In the rows, 128 means zero.
Rotation paths and how fast each direction turns (deg/step)
Each turn is a multiple of 5 degrees from 10 to 175, or 0.
Each row of a path follows its step; steps can be skipped.
Path 1:
step 2: [123 135 132 115 121 130 149 139 126 122 125 126 128 124 126 131 127 126
 129 124 131 140 131 128 133 133 135 122 124 128 131 132 122 123 142 121
 120 124 121 121 120 124 138 135]
step 5: [133 125 130 123 129 110 133 129 120 134 124 130 143 121 120 130 135 131
 125 123 129 124 139 136 127 121 130 129 130 142 134 129 130 121 131 130
 127 124 141 125 134 133 135 144]
step 7: [124 130 129 126 119 122 130 116 128 118 134 136 123 127 123 118 136 121
 125 123 147 118 137 121 132 134 112 129 131 129 128 122 142 128 124 124
 133 130 128 133 129 131 128 119]
step 8: [131 131 129 129 139 122 133 125 130 121 131 142 134 127 136 136 141 124
 123 131 120 124 129 136 140 117 130 143 119 133 123 124 129 132 123 133
 121 136 130 142 126 132 132 121]
step 9: [138 128 119 113 124 121 135 118 121 127 133 130 126 135 129 119 122 133
 129 132 132 130 109 124 125 116 136 137 133 130 134 134 122 122 136 126
 134 134 131 138 129 133 122 124]
step 10: [127 122 134 129 123 134 139 123 125 119 141 127 132 126 137 122 128 121
 127 128 121 128 124 131 115 123 121 117 118 120 125 135 129 118 117 114
 132 123 123 133 139 129 131 121]
step 12: [134 122 125 117 120 126 134 130 119 130 128 127 132 145 137 134 125 133
 125 129 115 133 122 124 134 138 123 131 123 121 138 130 138 127 128 138
 117 116 121 132 120 129 126 133]
step 13: [116 114 126 126 130 125 127 126 134 136 124 117 132 130 137 114 125 134
 121 134 130 125 124 136 138 136 140 116 122 127 130 133 122 130 123 119
 135 122 127 136 128 130 133 137]
step 16: [125 122 121 130 121 127 113 118 136 126 118 134 125 134 136 120 127 117
 129 134 133 114 132 138 130 126 117 138 138 128 129 131 130 131 126 134
 129 115 134 130 124 132 128 137]
step 17: [124 133 130 125 127 125 115 125 124 128 135 145 130 128 125 130 139 132
 114 124 130 116 120 130 135 129 126 127 126 130 122 140 127 133 127 132
 133 145 123 122 139 135 135 132]
step 19: [142 131 113 130 132 125 114 116 128 118 131 131 123 135 132 123 125 133
 130 131 121 128 131 128 113 128 120 130 124 116 121 126 123 131 119 122
 131 131 123 134 130 121 121 116]
[128 128 130 123 127 128 126 130 132 126 128 128 127 127 127 128 132 125
 127 130 130 131 127 129 129 131 125 129 128 126 125 129 129 126 127 132
 127 127 127 127 124 129 126 128] => 80
[129 126 129 130 127 131 126 128 128 128 126 125 130 129 125 130 131 124
 128 123 129 126 126 127 125 124 126 128 129 125 130 130 128 127 130 128
 127 126 130 128 130 129 129 130] => 70
[131 127 122 126 127 129 130 130 128 129 128 130 124 126 126 129 130 126
 128 125 127 126 126 132 128 127 127 128 126 130 125 128 131 131 128 127
 131 128 129 128 129 129 126 126] => 35
[128 126 131 126 129 127 126 126 129 131 126 132 129 127 127 126 125 126
 126 125 125 128 126 126 130 127 130 132 127 128 131 128 130 132 124 129
 127 127 129 129 126 126 126 130] => 90
[128 128 127 127 130 124 127 128 128 129 127 127 126 127 123 126 130 131
 125 126 131 128 127 126 129 130 127 128 127 125 128 129 123 129 130 124
 129 130 130 131 128 126 129 128] => 170
Path 2:
step 1: [132 118 126 130 130 125 131 120 135 115 124 124 130 120 126 145 131 133
 136 122 121 125 130 128 125 130 123 134 120 123 125 130 130 123 131 123
 137 134 130 115 123 112 133 126]
step 3: [135 132 143 126 128 124 123 125 131 113 126 131 133 139 126 133 128 142
 127 129 132 127 126 121 136 129 141 134 119 133 125 123 132 130 127 118
 132 125 133 131 116 129 137 132]
step 5: [116 134 131 125 117 120 133 127 135 121 124 118 128 130 125 125 137 133
 122 116 129 133 137 128 121 135 136 134 135 130 132 124 129 129 113 126
 123 129 120 131 120 134 134 124]
step 7: [112 131 124 120 139 128 115 126 121 126 123 120 125 118 125 138 125 128
 128 129 128 137 141 121 124 126 138 121 131 122 130 123 130 126 128 118
 131 128 126 125 122 129 120 124]
step 9: [133 123 132 129 141 135 122 127 137 122 120 127 136 116 127 136 133 126
 135 125 129 123 132 122 127 135 120 139 129 115 124 121 130 118 133 130
 133 126 117 127 118 124 130 125]
step 10: [114 122 129 134 125 133 129 121 125 127 120 132 138 125 125 128 124 129
 134 125 133 130 121 124 129 123 117 134 133 127 112 137 124 122 126 128
 137 130 137 136 121 114 127 128]
step 11: [130 123 137 130 138 120 133 125 137 126 120 133 138 131 119 136 119 144
 125 130 120 123 124 128 133 134 135 135 128 131 121 127 126 136 121 128
 129 130 135 127 115 124 125 122]
step 14: [123 123 127 134 130 127 127 127 129 125 139 112 118 135 130 125 119 130
 130 130 125 119 136 130 122 136 131 124 137 128 128 133 123 120 114 136
 130 123 135 140 128 135 134 128]
step 17: [139 118 125 121 144 128 124 132 121 135 116 130 133 123 119 135 129 121
 129 134 127 130 136 127 121 134 124 132 136 125 126 121 125 117 123 128
 137 125 118 127 127 132 124 122]
step 21: [142 137 138 130 121 122 125 128 136 123 127 135 133 142 125 126 118 131
 128 123 132 131 121 120 123 135 134 133 125 126 127 125 118 129 118 120
 126 119 135 126 131 132 118 124]
step 22: [133 129 132 130 125 128 120 124 130 120 147 127 127 131 139 127 128 130
 124 124 130 123 138 125 133 132 134 128 132 140 131 132 121 123 120 128
 142 119 136 139 129 135 127 131]
[128 127 126 127 128 126 128 127 125 125 127 128 124 129 129 126 128 130
 128 128 134 125 131 127 126 130 130 127 131 131 131 130 131 128 128 129
 124 126 127 127 127 127 125 129] => 40
[127 127 127 124 127 131 126 131 130 127 128 130 126 125 128 125 128 127
 127 130 129 128 128 125 128 129 128 126 130 125 129 131 125 128 127 124
 129 132 127 128 130 124 128 126] => 135
[125 126 129 129 130 125 125 130 132 124 129 127 130 127 125 129 130 125
 126 127 130 126 130 127 128 127 129 127 126 131 130 123 127 129 128 129
 129 129 129 126 127 126 130 129] => 175
[130 127 129 130 125 128 127 129 130 130 127 129 131 128 131 130 132 127
 131 127 126 126 131 125 127 129 126 125 130 128 130 130 127 127 126 130
 127 126 125 131 127 127 132 129] => 80
[129 130 127 127 129 129 127 128 126 131 129 122 125 127 126 127 132 128
 129 126 131 127 130 129 129 130 128 123 125 128 125 127 126 130 127 126
 127 129 128 131 128 130 128 125] => 40
[129 127 128 126 127 128 129 131 126 127 128 131 131 127 124 126 129 127
 127 126 127 127 127 127 127 129 129 128 133 131 125 128 133 131 131 128
 131 128 128 131 128 129 130 125] => 55
